The rows of A fall into 3 groups, and each row is roughly a mix of its group's hidden directions.
A, 92 rows:
[[  5  16 -21 -48  -8 -25 -20  12  27  -6   7 -12]
 [ -9  25 -22  36 -22 -12 -16  36   2 -17  13 -10]
 [  3  13   6   3  10 -51 -16  38  -1   6  20 -13]
 [-15   7 -15  30  -4 -23   4 -33   4   2 -45  11]
 [  8  17 -25  43   6 -15 -10 -15 -23 -29  20 -10]
 [ 17 -18  22  46  30  -3   5   8 -21  -6  21  -8]
 [ 26  20 -20 -12  25 -29 -10  19   7 -39   9   7]
 [ 16  16 -28 -44 -10 -26 -16  14  16  -8  17 -13]
 [ 14 -27  18   3  37  11  16 -24 -30  -3  27  -4]
 [ -6  17  13 -16 -14 -23   3   0  27  38 -39   4]
 [ 21  -7  36 -17   9 -20 -17  29  17  33  -1 -12]
 [ -4 -41   2 -18  24   9  -6 -25  13 -39   8 -14]
 [ -8  34 -26  12 -28  -3  15  -3 -16  23 -28  25]
 [  9 -40   5  -5  20  25 -12  -2   0 -37  28 -15]
 [ 14  35 -26 -14 -33  -8  -4  35  23   3   1   1]
 [ -5 -30  29  19  27  -9  14 -32  -9  -5 -31  -4]
 [ 34  -2 -13  -9   2   1 -27  30  13 -29  18 -30]
 [ -8  -9 -29   8  14 -14  -5  12 -28 -42  33  -1]
 [ 23 -18  10   1  19 -39 -34   2  21 -10  -5 -26]
 [ 36 -18  17  20  35  -8  29  -6 -22  -6  15  -7]
 [  7  17   3 -13 -18  11  17   1 -13  47 -29  28]
 [ -2 -17  22  49   9  26  18  -9 -27   2  -6  10]
 [ -8 -24  15 -47  24  -3  26 -26   4  -4 -15   0]
 [-10  30 -25  15 -21 -30  -1  23  27   0 -26   8]
 [-18  19 -15  -8 -16  23  34  -8 -28  17  -8  33]
 [-25  22 -24 -26 -34  -2 -14  -4  24   6 -27   9]
 [-20  19 -29   1 -31  18  21 -11  -7   7 -32  27]
 [ 12  22 -24 -44  -5 -26 -17  12  28  -7   8  -8]
 [ -5 -26  18  15 -33  35   8  -7 -11  32   4 -22]
 [-20  20  -8 -27 -29  -1 -18  38  31   0  -7   1]
 [-17  21 -13 -36 -33   1 -14  25  30   3 -13   2]
 [-16  23 -17   6 -25  29  28 -20 -13  13 -21  27]
 [  2  14  35  -6 -10   2   2  -7  38  37 -26 -10]
 [  8 -17  35  26 -22  37   8   0   9  22  -4 -20]
 [ -7  17  25 -25  -2 -19  13  30   2  46  -1  11]
 [ -1   0  39  -9  -9  37   9  -9  34  26 -13  -7]
 [  4  23 -28 -47  -5 -30 -13   7  21  -3   8  -1]
 [ -3  36 -33   4 -29 -21  -2  20  25   4 -19   9]
 [-28   3  -3   9  -6   1  26 -33 -26  31  -6  30]
 [ 20   2  -8 -28 -13  37 -10  -5 -19   7  44  -4]
 [ -1  19 -25  29 -41   6 -17  25  16  -2 -24   0]
 [-25  22 -15   7 -37  -5 -26  11  24   5 -32   5]
 [  2  28 -27 -36  12 -41  -3   2  10 -14   4  17]
 [ 12  -2  24  -9  -5  13 -21  22  47  -7 -11 -30]
 [-38  -1   5 -13 -16 -11  24 -29 -14  34  -9  20]
 [-10 -33  30  -3  34  19  -4  -4 -22  -6  32  -7]
 [ 29   5 -13 -16   5  -2 -30  29  25 -27  10 -26]
 [  1   5  22 -26   0 -12  10 -22  19  39 -37   8]
 [ 16 -17  14  -1  22 -38 -31  17  16 -12  13 -27]
 [-13   3 -31  23 -31   6 -19  10  25 -30 -21  -9]
 [ -6 -20 -13  -9  16  18  11  11 -36 -28  40  10]
 [-39  -5  -2   4  -9   5  17 -31 -23  34 -10  22]
 [-11  32 -26  11 -29 -23  -7  17  27   3 -29   8]
 [ 18  24 -27 -32  12 -36  -9  13  11 -25  11   7]
 [-16  15 -11   3 -21  44  30 -18 -14   9  -9  25]
 [ 35   9  -3 -21  -9  21   0  27  -8   2  46  -8]
 [-11 -34  26   1  45   4  10 -12 -21  -8  22  -3]
 [-22 -15  -8 -16  22  -5  16 -55 -12   1 -14  12]
 [-33  12  -5  -2 -38  11 -36   7  20   5 -25   2]
 [  7  24 -26 -38  11 -36 -14  10  18 -19   5   6]
 [-24   8 -12 -13  -9 -24  28 -26 -28  22   3  30]
 [-10  21 -36 -27  18 -37  -4  -6  -8 -14   4  26]
 [  0  -5 -13  14  17 -27 -17  23 -14 -34  39 -15]
 [ 17 -19  19   3  20 -26 -31  16  21 -16  17 -32]
 [-18   5   4   2 -15  -9  36 -29 -25  31   0  28]
 [  0 -15  24  50  11  27  18  -9 -22   1  -8  11]
 [ 35   3   0   0  13   2 -24  31  24 -34   6 -23]
 [ -1  19  16  11 -29  13  -4  -2  40  25 -34  -8]
 [ -6  34 -28  17 -17 -29  -1  34  24  -1  -9   8]
 [ 13 -10  29   1  19 -32 -26  12  29  -2  11 -32]
 [  0  15   1 -14 -22  11 -21  54  16  -1  24  -7]
 [ 11  13 -25 -44  -8 -21 -24  17  23 -10  12 -17]
 [-33 -15  -3  23  29 -16   7 -40 -11  -3 -18  12]
 [ 10  -7  13  -7  22 -14 -22  31  21 -44  -6 -19]
 [-12  15 -43   5 -10 -25   5  20 -35  -9   2  22]
 [ -2  10  -4  35 -27  22 -17  -6  38 -16 -17 -20]
 [-27  26 -35 -24 -32   1 -17  -7  17   8 -12  14]
 [ 46   3  -4  14  24 -20  36   9 -11  -5  19  -4]
 [ 25 -21  16   8  25 -17 -30  16   4 -16  27 -27]
 [  6 -26  34   8  29  12  -2  24 -15  -8  36 -13]
 [  3  17 -20 -48 -10 -22 -20  10  32   0   4 -12]
 [ 21 -22  -5  -1  21 -30 -28  30 -14 -18  25 -13]
 [-14 -24  12  32 -15  34  11 -16 -29  26   0  -4]
 [ -4   1 -13  35 -16  45  -3  -5   3 -34  16 -10]
 [-12  28 -12 -20  18 -40  16 -13   0  -6  -7  37]
 [ 21 -18   8   1  24 -41 -32  12   9 -14  11 -25]
 [ 20   0  22 -12   6  -7 -17  30  38 -28  -6 -26]
 [-12  32 -27 -10 -21 -23  -3  35  30   0  -8   8]
 [ 14   0  13 -35 -19  31 -16  32   3   2  31 -12]
 [-17 -12  28  -3 -26  28  -4  -5  27  34 -15 -20]
 [ 42   8 -11  -7  21 -15  36  13  -9  -3  31  -1]
 [ 12  30 -27  51 -15  -3  -8  -5 -21 -11   6  -1]]

One row of each group comes first, with its name. Which group is each row after those in?
[  5 -11  32  -3  17 -23 -22  10  37  -5  10 -34]	<2>
[  4 -33  32  14  28  22  -5 -10 -28  -4  26 -10]	<19>
[  0 -15   5  25 -27  39  10 -15 -17  37   6  -9]	<35>

[ -5   2 -16  25 -12  11 -15  42  -5 -29  33 -10]	<2>
[-17 -16  42  33  -1  29  12  -9   5  17 -22   0]	<35>
[ 26 -35  19 -12  34 -13 -21   5  -2 -13  23 -18]	<2>
[-28 -22   8 -26  41 -19  25 -20   1  -8  -7   8]	<19>
[ 18  -9  19  -5  -5  14 -25  27  37 -14  -3 -36]	<35>
[-20  20 -39   5 -31 -21   0  14   3  -2 -32  15]	<2>
[ 10  11  -2 -27 -13  20 -13  41   4   1  42  -7]	<19>
[-10 -24   7 -35  22   8  17 -48 -13   0  -8   3]	<19>
[-13  18  -4 -25 -37   0 -17  27  33   2 -26  -1]	<19>
